The same turns and mirrors carry the whole set onto itself and the rows of a family onto each other. Which other rows belong to the same family as each row named below? List them in the order they appear above.
These 15 rows form 5 families of 3 rows each.
dit: [ 11, -23, -24,   8,  -3,  10, -15, -12,   4,  -4,   8,  -1,  -1,  16,   6,
   3, -12,  14,   8,  11,  -6,  14,  -7,   9,  17,  -3,  14]
Peda: [ 11,  -7, -15,  19,   4,  11,  -7,  -4,   1,  13,  -3,   8,   8,  20,   8,
  -5,  -5,  16,   1,   1,   7,  19,  -3,   4,  17, -14,  22]
Vub: [  3,  24,   2,  13,   0,  -6,  22,  -7,   3,  -5, -10,  -2,   8,  -7,  -8,
  -3,  -6,   9,  13, -12,   9, -17,  12,   8,  -9,  12,  -6]
zugiv: [  4, -12,  -6,   7,  11,  13, -13,   5,   4,  -1,  13,  -9,   1,  18,  -1,
  16, -11,   9,  10,   4,   7,  26, -15,   7,  15,   2,  13]
Nibif: [ -5,  26,  -6,  13,   0, -13,   5, -20,  12,  -8,  -6,  -1,  -4, -14,  -3,
  -5,   4,  10,   5, -10,  19,  -5,   8,  10, -12,  15,  -4]
tusuz: [  7,  23,  -7,  17, -17, -19,  13, -11, -10,   4,  -3,   7,  15,   4,  -3,
  11, -12, -18,  10,  -3,   5,  -2,   0,  -1,  -5,   5,  -2]
mukes: [ -6,  17,   9,  11, -12,   0,   2,   3,  15,  -9,  -7,  -3,  -1,   8,   0,
  -4,   8,   3,  11, -26,  23,   1,   9,  11,  -7,   4,  -3]
ronug: [ 14, -10,  17,  -8,  -9,   3,  10,   7,   0,  -5,   9, -15,  -3, -24,  -2,
  12,  19,   1, -11,  11,   8,  -6, -11,  -5,   9,   9,  -1]
ter: [ 10, -18,  -7,  -9,   7,  -2,   3,  12,   6,   6,   2,  -5,  -1, -17,  11,
   9,  20,   7, -27,  14,  -6,  -6,  -4,  -6,  -1,  17,   6]
Mok: [ 18, -12,  -9,   8, -15,  -1, -11,  -2,  -4,  15,   2,  13,  -7,  11,  14,
   5,  -4,   0,  20,   9,  -7,  10,  13, -10,  11, -12,  15]
Parov: [  7,  -9,   0, -24,  -5,  -5,  11,   4,   3,   3,   2,  -4,  -5, -24,   4,
   5,  15,  11, -16,  11,  -8,  -6, -11,  -6,   0,   1, -17]
mipo: [  4,  -5,   6, -11,   8,  -5,  -3,   4,  13,   6,   2,  -6, -15, -11,   0,
   9,  10,   2, -20,  29, -13,  -8, -11, -11,   5,   9,   3]
zerer: [ -4,  22, -10,  10,  -2, -16,  10, -14,   3,  -8, -10,  -4,   8,  10,   1,
  -5,   6,  -6,   4, -19,  12,  -1,  13,  23,  -3,   4,  -8]
dedi: [  9,   3,   2, -25,  -6, -13,  10,   1,  15,  17,   2,  15, -10,  -2,   0,
  28,  -2,   0,  -7,  13,  -6,  -4,  -3, -10,  -6,  -1,  -3]
lidog: [ 11, -11, -22,  22,   7,  17,  -9, -10,   5,  13,  13,  -3,  11,  19,  -6,
  -2,  -2,  20,   8,  -3,  -2,  16,  -1,   3,  14,  -3,   3]

The rest of the family of Nibif: ter, lidog
The rest of the family of Mok: tusuz, dedi
The rest of the family of dit: Parov, zerer
The rest of the family of Peda: Vub, mipo

The same turns and mirrors carry the whole set onto itself and the rows of a family onto each other. Which other rows belong to the same family as each row named below? List them in the order they appear above.
These 40 rows form 5 families of 8 rows each.
Lusi: [ -8, -18,  -9,  -5, -15,  13,   1,  16,  -9, -22,   0,   3, -12,  -8, -31,
   7, -14, -14,  15]
lobi: [ -7, -25, -22,  -8,  -8, -10,  -5,   2,  15, -24,  -2,  15,   7,   4, -13,
  10, -20,  -8,  27]
zeka: [-11, -11, -35, -18,  -1,  17,  -2,   1,  22,  13,  -5,  21,  -3, -12, -19,
 -16,  -6, -22, -22]
Zum: [ -1,  -2, -24, -11,  13,  14,   3,   2,  11,   0, -15,  13,  -2,   8, -10,
 -17,   5,  -7, -13]
misep: [-18, -12,  -3, -24,  11,  -5,  -1,  -3,   1,   8, -11,  27,  17, -21, -10,
 -17, -11, -12, -17]
tano: [-19, -15,  -8, -23,  20,   4,  -7,   1,   0,   7,  -9,  33,  12, -16,  -7,
 -13,  -9,  -4, -15]
roz: [-10,  -8, -30, -18,   5,  13,  -7,  -3,  19,  10, -11,  20,   1, -13, -18,
 -19,  -3, -26, -25]
tupig: [ -7,  -4, -29, -10,  18,  16,  -8,   3,  22,   4, -12,  17,  -6,   6, -22,
 -14,   3, -12, -13]
zefa: [ -9, -29, -14,  -7, -14, -12,  -7,   0,  20, -24,   0,  20,   4,   2,  -7,
   2, -16,  -7,  23]
porof: [-15,  -1, -26,  -7,  17,  20,  -1,   1,  11,   2, -17,  16,   1,   6, -20,
 -16,   2,  -9, -14]
Keta: [  0, -40, -25,  -9,  -2, -17, -15,   5,  19, -12, -18,  17,   5, -10, -20,
  16, -13, -13,  18]
remom: [-33, -19,  -9, -21,  15,   9, -10,  -5,  -2,   2, -12,  19,   8, -27, -22,
   3,  -2,  -2, -16]
Kufab: [-10, -35, -23, -11,  -4, -17,  -2,  -6,  20, -18,   1,  13,   4,  -2, -13,
  10, -13,  -7,  22]
Bug: [ -9, -21,  -2,  -4, -23,  -1, -14,  23,  15, -18,  -2,  12,   0, -19, -31,
  -4, -25, -27,   6]
dotel: [-23, -20, -11, -27,  17,  -1,  -2,   8,  -1,  11,  -7,  32,  14, -20,  -9,
 -10,  -6,  -2,  -9]
kam: [ -2, -40, -28, -11, -19, -13, -12,  -3,  14, -11, -20,  10,   6, -12, -26,
   9,  -5, -13,  16]
nukis: [-14, -18,  -5,  -4, -11,   5,  -5,  25,  12, -19,   2,   3,  -5, -13, -32,
   2, -32, -25,   4]
Lozuv: [-23, -20, -14, -14,  16,  12,  -7, -11,   0,   9, -13,  23,   6, -27, -28,
  -2,   4,   0, -17]
tasu: [ -2,  -6, -29, -14,  -1,  15,  -4, -13,  20,  10, -13,  19,  -1, -16, -24,
 -13,  -8, -20, -23]
Kage: [-26, -14,  -8, -12,  15,  12,  -3, -12,  -2,   0, -24,  18,   9, -24, -27,
   2,   4,  -1, -14]
ruto: [  3, -35, -24,  -8, -13, -14, -16,   1,  21, -14, -11,  12,   4, -14, -31,
  13, -12, -21,  20]
bugez: [-11, -19, -12,  -7, -12,   6,   7,  21,  -6, -14,  -1,   1,  -4,  -9, -33,
  18, -14, -25,  13]
parav: [-10, -24,   0, -10, -15,  -3,  -8,  22,  14, -23,   2,   9,  -3, -14, -21,
   4, -28, -30,   6]
rez: [-12, -19,   0, -13, -13,   0,  -2,  29,  17, -20,   2,   9,  -1, -15, -28,
   7, -28, -26,   2]
Sifud: [  0, -23,  -1, -13, -21,   1,  -9,  25,   8, -16,   1,  12,  -7, -17, -29,
  -5, -27, -23,   3]
tafu: [-18, -12,  -7, -30,   8,  -2,  -3,   1,  -1,   3,  -5,  23,  18, -26, -10,
 -16, -12,   0, -15]
kufi: [-26, -19,  -4, -21,  18,  -3,  -4,   6,  -6,  14,  -8,  23,  16, -20, -17,
  -9,  -8,  -5, -14]
Vesid: [ -8, -26, -23, -14,  -5, -11,   1,   0,  22, -21,  -1,  14,   6,   4, -13,
  16, -15,  -6,  23]
Laf: [ -5,   5, -18, -10,  18,  14,   1,   0,  13,  -2, -16,  22,  -3,   5, -16,
 -18,   0,  -9, -10]
sepa: [  4, -35, -26, -11,  -8, -13, -10,   6,  24, -10, -15,  15,   7, -12, -29,
  19, -11, -19,  17]
vota: [-10, -29, -16, -14, -11, -16,  -7,   3,  19, -24, -10,  13,   7,   4,  -9,
   0, -14,  -3,  21]
vud: [  1, -13, -28, -14,  -3,  15,  -5,  -6,  25,   6, -15,  13,  -4, -12, -19,
 -14,  -3, -16, -29]
mafa: [-31, -24, -16, -18,  13,  13,  -6,  -3,   4,   5, -13,  23,   5, -30, -27,
   3,   2,   2, -13]
buva: [-14,  -3, -29,  -9,  17,  20,   0,  11,  17,   2, -15,  20,  -4,   6, -21,
 -16,   5,  -9, -10]
Mumor: [-12, -15, -10,   1, -16,   7,   0,  16, -11, -20,  -1,   5,  -4,  -7, -27,
   6, -12, -20,  20]
nobeg: [-20, -13, -13, -17,  12,   9,  -7,  -4,  -6,   0, -20,  15,  14, -28, -30,
  -1,   3,   3, -14]
ditav: [ -6, -10, -38, -14,   2,  18,  -6,  -6,  18,  14,  -6,  18,  -4,  -3, -16,
 -12,  -9, -18, -19]
zevi: [ -8, -25,  -7,   2, -12,   4,   3,  16,  -4, -16,  -3,   0,  -6,  -8, -33,
  13, -15, -23,  16]
munup: [  2, -38, -22,   2, -15, -10, -14,   1,  14, -10, -18,  15,   1, -13, -26,
  13,  -4, -16,  20]
fedok: [ -9, -15, -12,  -7, -10,   6,   1,  23,  -6, -16,   2,  -1,  -8, -12, -31,
   7, -18, -33,  14]

The rest of the family of Laf: misep, zefa, Bug, tasu, Kage, Mumor, munup
The rest of the family of Zum: Lusi, kam, Sifud, tafu, vota, vud, nobeg
The rest of the family of sepa: zeka, dotel, bugez, rez, Vesid, mafa, buva
The rest of the family of nukis: tupig, Keta, remom, Kufab, kufi, ditav, fedok

The same turns and mirrors carry the whole set onto itself and the rows of a family onto each other. Which other rows belong to the same family as each row named below? List them in the order they appear above.
These 40 rows form 8 families of 5 rows each.
daki: [-22,  -9,   6,  -7,   8,   7, -25,   0]
Lamir: [-35, -11,   7,   8,  -6,   8, -36, -15]
poba: [-20, -10,  32,  -6,  -4,  23, -15,   3]
Vizo: [-55, -14,   5,   3, -26,  25, -14,  10]
der: [-40,  -5,   5,  18, -16,  27, -33, -15]
Lovud: [-22, -20,   7,  -9,  -5,   1, -17,  -6]
Kom: [-31,  -9,  13,  10, -29,  43, -14,   0]
falu: [-35,  -8, -18,   8,  -3,  26, -16,  -7]
zifad: [-32,  -9,  10,  11, -32,  33, -23, -13]
gotug: [-44,   2,  -3,   9, -18,  42, -17,   0]
mam: [-38,  -5,   5,  16, -20,  27, -14,  22]
Kipip: [-43, -11,   0,   7,   4,   8, -30,  -5]
Bof: [-48,  -3,   4,  19, -10,  33, -29,  -2]
fatar: [-35,  12,  16,  -3, -20,  35, -10,  -6]
nos: [-28, -20,   6,  -4, -26,  32, -25,  17]
Rigin: [-23, -19,  11,  -5, -17,   4, -28, -12]
lirez: [-58,  -5,   8,  -3, -19,  28, -12,   2]
Loz: [-15, -19,  14,  -7, -27,  23,  -8,  -3]
zurit: [-25,  -3,  14,  -2,   9,  17,  -7, -13]
Lezi: [-10, -20,  11,  -3,  -7,  24, -26,  11]
pabo: [-29,  -6,  -7,   9,   1,   5,  -6,   7]
dumim: [-40,   8,  17,  -9,   1,  11, -27,  -1]
zag: [-24,  -8,   5,  10,   7,  17,  -5, -14]
balu: [-13, -14,  25,   6,   0,  20, -17,   3]
guku: [-28,  -9,   9,  -7, -32,  36, -11,   8]
pev: [-41, -11,  28,  -8, -21,  30, -18,  13]
bov: [-30,   4,  16, -16, -25,  22,  -6,  -4]
til: [-18, -10,  14,  10, -19,  25,  -8,  21]
Zatu: [-32,   1,  17, -20, -12,   8, -16,  -1]
dolov: [-40,   3,  -5,   9,   7,  24, -26,  -5]
ses: [-32, -19,  26,   1, -21,  25, -21,  17]
Sarer: [-49,   0,   0,   0,   0,  21,  -4, -13]
lolol: [-14, -13,  -3,   5,   7,  21, -21,  -4]
vivin: [-49,  -7,  -8,   8,  -9,  20,  -4,  -9]
vuten: [-12, -10,   6,   5,  -6,  12,  -4,  11]
resa: [-21, -17,  13,  -2, -33,  19, -20, -12]
Luval: [-14, -15,  14, -17, -16,  15, -16,   8]
Fima: [-43, -12, -11,   3, -24,  33, -19,   6]
dabam: [-41,  16,  16,   2,  -3,  28, -23,  -6]
zab: [-45,  -4,  -7,  15,  -8,  16, -13,  14]

The rest of the family of zurit: poba, lirez, pev, Sarer
The rest of the family of falu: nos, Lezi, lolol, Fima
The rest of the family of dabam: fatar, dumim, bov, Zatu
The rest of the family of vuten: mam, pabo, til, zab
The rest of the family of gotug: daki, guku, dolov, Luval
The rest of the family of Rigin: Lamir, der, zifad, resa

The same turns and mirrors carry the whole set onto itself and the rows of a family onto each other. Which other rows belong to the same family as each row named below? List them in the order they appear above.
These 16 rows form 4 families of 4 rows each.
kem: [ -8, -19, -13,   5,  25,  16, -20,   8,  13, -20]
kubik: [-18,  -9,   8,  13,  -3,  -5, -22,   0,  -2,  -3]
gov: [  2, -14,   6, -15, -15,  -8,  -7,  16,  15,   1]
sodi: [ -1,  -9, -27,  -3,  -4,   6,  -9,  31,  14, -27]
nusa: [-10, -20,  -1, -24, -16,  -1,  -6,  24,  13,  -8]
kavo: [  5, -16, -24,  -4,  -9,  -1,  -5,  23,   4, -31]
timu: [-21, -12,   9,  18,   1,   2, -12,   0,  14,  -3]
zike: [ -4, -22, -23,  -5,  -2,   5,  -9,  23,   7, -37]
rageg: [-12, -16,   4, -18, -11,   3,  -4,  26,  20,   1]
Bog: [ -5, -11, -28, -17,  -6,   7,  -8,  20,  11, -26]
Kase: [ -2, -10, -14,  18,  21,  10, -21,  10,  15, -19]
mupor: [-11,  -2,   5,  10,   2,  -2, -20,  -2,  10,   7]
Zasi: [-11, -25,  -2,  12,  22,  10, -19,   3,  10, -23]
fur: [ -9, -19, -12,  12,  17,   9, -31,  18,   8, -28]
Vem: [-17, -16,  15,   4,  -5,  -7, -14,  -3,   4,  -2]
Mase: [ -7,  -5,  -3, -17, -18,  -1, -12,  25,  16,   2]

The rest of the family of Kase: sodi, mupor, Mase
The rest of the family of Bog: gov, timu, fur
The rest of the family of nusa: zike, Zasi, Vem

